Where one turn sends some rows of the set: a few examples, then the rows asked:
Z_83: [23,-35,-7,-10,37,-10,-12,-5,-25,31,-14,5,27,-14,4,-33,1,-5,7,-3,25,-6,-14,-2,1,-29,-3,-2,28,15]
Z_961: [11,-8,-13,-3,9,-10,-18,-28,13,20,-28,0,-8,4,-42,4,-12,23,36,4,32,-6,-34,-11,-15,18,3,-8,-3,28]
Z_584: [36,13,36,8,29,23,0,-17,10,-2,19,10,-22,24,10,-11,-20,-9,-17,21,-6,-18,-3,-3,-8,-25,19,12,-12,6]
Z_549: [-29,-22,30,-10,9,-40,2,11,2,-26,8,31,-1,-4,11,20,43,17,26,-3,-7,-19,11,-2,-1,12,-2,17,2,-2]
Z_831: [-42,-13,2,29,-14,6,0,4,-10,-30,-4,-18,-2,1,-10,-8,-7,10,31,-11,5,14,27,3,4,33,3,3,24,6]
Z_912: [15,4,6,-11,4,26,-21,9,-17,37,-4,-6,-20,-26,-23,-30,-15,23,-3,12,-16,4,12,-43,11,-23,0,11,15,-5]
Z_860: [12,15,17,15,-26,12,-5,10,41,0,-19,17,-7,-1,-13,15,-10,-13,14,-24,12,-13,-29,-9,-15,52,-11,15,13,-1]
Z_570: [-22,-14,13,-17,27,4,-11,-33,18,8,-15,21,20,4,-19,31,14,14,54,1,-13,-12,13,7,-19,6,3,5,-14,19]
Z_13: [4,-16,4,5,-10,-55,-7,15,-4,-15,-5,9,-29,-3,-11,-7,17,25,8,0,38,-14,-35,-20,5,24,-1,5,14,8]
Z_317: [-15,34,7,-23,45,20,4,-4,-8,-21,-1,-27,-15,10,1,-31,20,18,12,15,12,-13,-12,-32,14,-18,-13,11,8,-39]
Z_592: [0,1,0,-15,24,50,-3,7,11,55,6,10,-1,-23,-5,-14,17,13,13,23,-9,-9,-1,-21,11,-20,-2,13,21,-25]
Z_775: [-33,-16,-22,2,-31,22,-6,-15,7,-27,-6,-18,22,24,-6,14,26,36,5,-16,1,-10,-5,2,-15,4,-7,-17,6,-1]
Z_143: [2,-13,30,20,-12,17,-10,9,-31,17,-4,3,-25,2,-20,-11,0,15,-31,-2,-6,-18,10,-42,2,-33,2,13,10,-23]
Z_352: [0,-33,14,-13,44,2,-6,-9,-19,31,-19,9,38,-9,3,-7,4,-14,17,-19,21,-15,-16,3,-4,-43,9,2,21,0]
Z_702: [12,-40,8,-11,33,-27,-15,5,-40,8,-18,3,9,-8,8,-26,15,-6,-7,-7,9,-1,-8,-16,-4,-35,-20,1,34,12]
Z_946: [7,18,16,20,51,36,9,-11,-11,-7,2,-2,-37,25,2,-25,9,-13,3,37,21,-9,-8,-13,-5,-2,-11,21,14,-11]
Z_735: [-21,6,2,-24,-30,16,-20,-8,15,-28,-20,33,11,13,3,-8,15,25,18,-14,-12,0,18,-15,6,45,-25,-4,-2,-9]
Z_229: [-1,-18,-14,-20,-28,12,-10,-15,41,4,9,1,-6,0,15,29,14,10,2,-10,-7,14,-52,3,-20,6,1,-5,6,3]
Z_380: [-23,38,-3,-3,12,-14,5,-15,-17,-11,-15,8,-2,25,-3,-23,-13,-16,17,8,-17,8,-9,25,5,-7,-59,-2,-18,-13]
Z_836: [-6,2,12,-19,-37,19,-22,-14,45,-12,-25,22,3,18,-16,19,-9,0,8,-23,-11,-10,-11,-19,-9,23,-32,4,-11,7]
Z_591: [13,30,27,-35,22,8,-5,-10,11,-15,15,-16,-1,10,9,-16,-10,22,-7,-1,-17,-21,-7,-22,12,-42,17,2,-18,-22]
Z_887: [-14,-16,26,15,8,42,8,7,-2,37,6,20,-5,6,-3,6,31,5,-15,10,1,-30,-3,-22,3,-30,1,15,17,-43]
Z_634: [6,57,4,3,1,-10,10,17,-12,-1,-1,21,5,14,14,-11,-10,-6,5,-8,0,-11,-44,44,-9,-9,-11,0,-13,-5]
Z_872: [-4,19,7,10,-19,9,-4,16,10,-16,-14,27,1,-5,6,-13,14,12,24,-15,12,-3,1,-5,1,73,-4,8,22,-17]
Z_346: [-11,-37,28,-14,38,-15,-10,0,-34,10,-24,8,19,-4,8,-1,19,-16,3,-24,5,-8,-9,-11,-9,-49,-10,6,28,-3]
Z_658: [-10,-15,9,7,-12,-3,-3,3,24,0,12,1,-31,-25,12,8,-19,-16,28,-6,-3,38,-18,6,1,33,10,15,25,12]
Z_453: [-15,54,6,-1,4,-15,8,5,0,-6,-21,-6,7,27,-9,-6,-18,-7,8,-11,-11,-14,-35,27,-2,-24,-40,-12,-11,-9]
Z_681: [-2,40,-4,0,8,-9,8,-3,-28,-7,5,34,-4,12,22,-28,-5,-15,13,12,-8,9,-17,41,-2,7,-29,9,-21,-10]

Z_634 goes to Z_453
Z_143 goes to Z_912
Now these:
Z_229 goes to Z_775
Z_83 goes to Z_352
Z_13 goes to Z_961
Z_836 goes to Z_735
Z_591 goes to Z_317

Where one turn sends some rows of the set: a few examples, then the rows asked:
Z_944: [-12,5,-1,-20,7,28,-13,-4,-31,-24,17,-23,15,-19,7,-10,-26,0,-1,-9,10,2,6,37,-17,32,4,-17,-39,0]
Z_955: [39,-12,-32,5,-10,-5,21,-12,39,15,0,3,-2,0,11,-30,1,13,22,0,-9,22,33,-14,1,16,-13,-3,20,-27]
Z_334: [15,-9,3,13,-6,11,14,-6,-2,-10,-21,37,-32,7,-3,6,15,-3,-24,-4,24,19,3,-45,19,-26,-9,12,18,36]
Z_361: [-7,-21,5,-24,29,14,5,-24,-40,-18,10,-19,-10,-13,-1,5,-33,1,-4,9,15,19,-5,23,-29,15,-1,-19,-32,4]
Z_703: [1,-23,-23,14,-40,35,20,-9,-3,-17,3,34,-17,-2,8,-16,-4,9,-21,-28,10,12,21,-38,16,-20,-31,22,-10,5]
Z_149: [2,13,18,-25,34,16,-23,-8,-25,-19,6,-27,-2,-6,0,10,-19,-3,-4,15,11,3,-9,24,-14,25,20,-19,-19,22]
Z_714: [-19,20,2,3,-27,-12,21,3,33,19,-1,12,-15,14,-17,4,7,-31,22,0,-10,-11,4,-43,11,-30,-3,11,-8,-7]
Z_551: [-25,21,-3,5,-37,-10,23,9,30,19,1,14,-6,10,-13,-4,9,-32,22,-10,-8,-13,9,-36,11,-26,-8,11,-14,-14]
Z_38: [36,0,-25,3,-7,-11,-2,-4,38,25,14,-8,12,7,26,-20,20,10,14,8,-11,5,22,-12,10,14,-21,-2,30,-18]
Z_804: [-6,2,0,-12,-6,27,-21,-2,-42,-26,14,-16,25,-19,10,-8,-29,3,-9,-21,11,1,5,31,-18,24,1,-14,-36,5]
Z_406: [1,-26,9,-17,20,15,0,-28,-48,-22,8,-13,-8,-12,-2,10,-42,7,-11,2,12,19,-7,11,-30,5,-3,-14,-28,9]
Z_656: [39,-8,-18,6,5,-28,20,-7,28,27,-8,4,1,3,14,-17,22,1,17,11,6,25,21,-10,1,10,-14,-11,34,-13]
Z_277: [-24,8,-3,4,-32,-12,31,0,26,21,4,14,-15,11,-14,1,4,-30,20,-4,-9,-8,7,-41,6,-32,-14,12,-14,-16]
Z_188: [10,14,22,-18,25,17,-31,-7,-32,-25,-2,-18,4,-6,-1,14,-23,-1,-10,5,12,4,-10,16,-13,18,25,-17,-12,31]
Z_485: [5,17,-7,14,-34,27,-16,17,5,-11,2,25,5,5,18,-7,28,-3,-25,-23,14,-10,9,-29,34,-10,-16,18,8,31]

Z_188 goes to Z_804
Z_955 goes to Z_656
Z_149 goes to Z_944
Now these:
Z_703 goes to Z_334
Z_551 goes to Z_277

Where one turn sends some rows of the set: a few examples, then the rows asked:
Z_337: [-21,-7,21,41,17,-6,17,0,5,-26,8,11,-3,3,5,57,15,22,-33,36,-15,-4,-29,-22,1,6,-13,-10,-26]
Z_207: [-25,-13,-4,14,13,-17,-13,17,-9,38,-35,25,6,10,24,-24,-5,24,4,7,-14,9,-24,-6,-12,-4,-29,16,-20]
Z_236: [-24,-34,45,5,16,8,20,-1,27,-42,18,-11,-5,-28,-26,-5,13,21,45,14,-18,-3,-11,35,29,7,-13,-12,-29]
Z_675: [-11,-35,6,8,18,-24,2,25,8,27,-20,2,18,-1,9,-52,-6,17,3,23,-19,21,-9,-8,-3,-12,-34,37,-21]
Z_755: [-29,-19,29,28,41,15,10,41,26,-12,-4,-9,18,-29,-19,-11,-5,-2,15,-10,7,-13,-29,-28,-21,9,-5,-26,-13]
Z_947: [-25,9,68,19,9,-11,16,-2,0,-34,11,-24,-17,-7,-6,16,-2,30,25,-11,-34,-27,19,19,24,12,-8,14,-33]
Z_312: [-43,-32,63,21,22,8,8,9,9,-30,12,-19,6,-37,-12,-3,-4,23,47,-1,-27,-11,4,30,34,15,-4,11,-17]
Z_697: [-27,-34,64,31,3,-3,11,18,24,-26,26,-8,-22,1,-20,1,18,33,43,8,-27,-11,-8,40,21,8,-24,-26,-21]
Z_632: [-10,-30,53,86,-16,-4,19,6,-3,25,-23,-25,-9,16,-16,4,33,19,7,29,-31,-6,-22,-11,15,13,18,-1,0]
Z_889: [-50,19,33,19,18,-6,-10,9,-16,16,-27,-11,-28,28,10,46,10,16,0,14,-16,0,-13,3,1,13,-3,0,-19]
Z_449: [-44,-16,46,21,18,-11,36,-7,0,-47,42,-14,-14,6,-34,8,15,15,34,8,-23,-30,-10,6,34,6,-15,6,-25]
Z_940: [-23,-38,-4,17,15,-26,0,28,12,11,-12,6,22,-1,-1,-61,0,11,0,17,-8,8,-22,-22,-2,-5,-32,34,-12]
Z_838: [-16,-30,60,86,-16,-14,24,1,5,30,-25,-15,-11,8,-29,-4,32,22,12,25,-26,4,-6,-12,7,17,16,9,-5]
Z_326: [-15,-28,1,11,5,-20,-9,16,6,39,-29,18,3,12,18,-37,-4,18,-1,17,-11,17,-15,-3,-12,-12,-31,28,-17]
Z_233: [-39,-12,32,54,28,-11,7,47,10,14,16,2,-8,4,-6,33,25,22,-12,10,0,1,-24,12,-12,24,12,-11,16]
Z_450: [-14,-23,28,0,54,15,34,14,9,-3,-5,-20,10,-12,-10,24,-9,-2,9,31,-27,1,-8,-21,-18,-28,-21,-6,-49]
Z_777: [-42,-6,51,13,48,13,-8,18,-11,40,-15,-14,3,-14,-24,-4,-25,3,21,14,-30,-3,-31,-10,4,2,-30,-9,-15]
Z_285: [-9,-31,-3,19,15,-22,16,9,5,11,-14,19,19,-2,23,-22,-10,16,-18,18,-8,11,-1,-32,-11,-12,-22,51,-19]
Z_428: [-39,-18,49,26,14,-12,25,-3,6,-48,52,-15,-15,6,-34,8,18,21,19,11,-23,-31,-14,2,32,10,-21,-1,-19]
Z_333: [-30,-41,-13,28,16,-25,8,29,8,21,0,16,16,13,5,-44,10,7,-6,12,5,5,-25,-21,-14,-9,-18,33,-2]
Z_228: [-47,-20,44,7,26,0,24,-9,-5,-30,20,-25,2,-21,-28,-3,8,9,44,11,-31,-22,-13,31,37,-3,-11,14,-38]
Z_50: [-9,-24,-9,15,29,-16,24,9,-6,12,-7,30,17,-1,21,-4,-10,27,-17,25,-14,16,-11,-30,-11,-7,-26,36,-19]
Z_764: [-37,-40,-16,26,27,-17,12,41,3,16,-1,21,16,14,15,-24,14,17,2,9,6,7,-22,-19,-25,-4,-13,21,-1]
Z_974: [-26,-3,73,28,12,-10,19,5,0,-29,10,-14,-9,-16,-7,15,-8,31,36,-11,-36,-24,19,27,28,14,-7,14,-30]
Z_364: [1,-11,44,59,-10,-3,39,-10,-6,17,-32,-32,-21,26,-15,16,31,12,8,33,-28,1,-4,-18,14,9,25,11,-14]
Z_505: [-12,-32,-4,8,19,-23,13,23,12,3,-18,3,24,-2,12,-47,-5,13,-3,16,-10,13,-2,-26,-6,-11,-25,46,-24]
Z_507: [-27,-25,68,28,6,-7,3,24,20,-17,31,-19,-25,3,-17,3,21,36,34,4,-30,-14,-1,44,15,7,-18,-20,-18]
Z_629: [-10,-32,41,73,-18,4,31,-6,7,-10,-21,-24,-13,25,-14,11,35,14,6,34,-17,-3,-16,-40,15,15,19,-1,-4]
Z_499: [-20,-20,49,61,-13,-11,37,-18,-3,18,-34,-27,-21,28,-23,9,32,12,17,31,-26,5,8,-26,8,5,17,22,-23]
Z_306: [-15,-40,42,78,-23,-9,32,-14,15,-7,-22,-14,-11,17,-26,2,41,16,9,33,-16,-2,-14,-37,5,7,9,0,-20]

Z_838 goes to Z_306
Z_505 goes to Z_675
Z_326 goes to Z_333
Now these:
Z_450 goes to Z_777
Z_697 goes to Z_449
Z_629 goes to Z_364
Z_764 goes to Z_50
Z_236 goes to Z_228
Z_947 goes to Z_507
Z_337 goes to Z_889

